B =
[[16, -33, -24, -59],
[-4, -38, -11, -67],
[-24, -5, -43, 13],
[1, 5, 26, 58],
[-2, 38, 53, 73],
[-31, 2, -7, 28],
[3, 38, -2, 65],
[-15, 20, -11, 24],
[4, -44, -54, 5],
[30, -22, -44, -12],
[-10, -8, 1, -63],
[23, -36, -18, -46]]
Indices start at 1.
Find the entry in the bottom-right corner.
Answer: -46
Find the entry just left of -8.
Answer: -10
The entry at row 1, column 2: -33
The entry directly below the smallest entry -> 13
The entry directly below 28 is 65
Find the entry at row 1, column 1.
Answer: 16
The entry directly above the smallest entry -> -59
Find the entry in the bottom-left corner.
Answer: 23
Find the entry at row 3, column 1.
Answer: -24
The smallest entry -> -67
The entry directly above the largest entry -> 58
The entry at row 3, column 3 -> -43
Find the entry just left of -22.
Answer: 30
The entry in row 1 and column 3: -24
Find the entry just right of 53.
Answer: 73
Find the entry just left of the smallest entry.
Answer: -11
Find the entry at row 2, column 1.
Answer: -4
The entry just right of -10 -> -8
The entry directly below -54 -> -44
The entry just left of the largest entry: 53
The entry directly below -5: 5
The entry directly above 65 is 28

Questions about the array below.
1) Report the first entry, reading row by row.
2) Report the third entry, reading row by row.
3) Report the entry in the bottom-left corner.
4) Report the bottom-right entry.
5) Report the 3rd entry from the end, reading row by row.
6) Report the largest entry in the last row.
7) Report the top-right entry.
array([[7, 2, 5, 2, 7, 9, 4, 3, 2, 2],
       [7, 2, 5, 1, 7, 8, 4, 2, 1, 2],
       [7, 2, 5, 2, 7, 8, 5, 2, 1, 2],
       [7, 2, 5, 2, 8, 9, 4, 2, 2, 2]])
1) 7
2) 5
3) 7
4) 2
5) 2
6) 9
7) 2
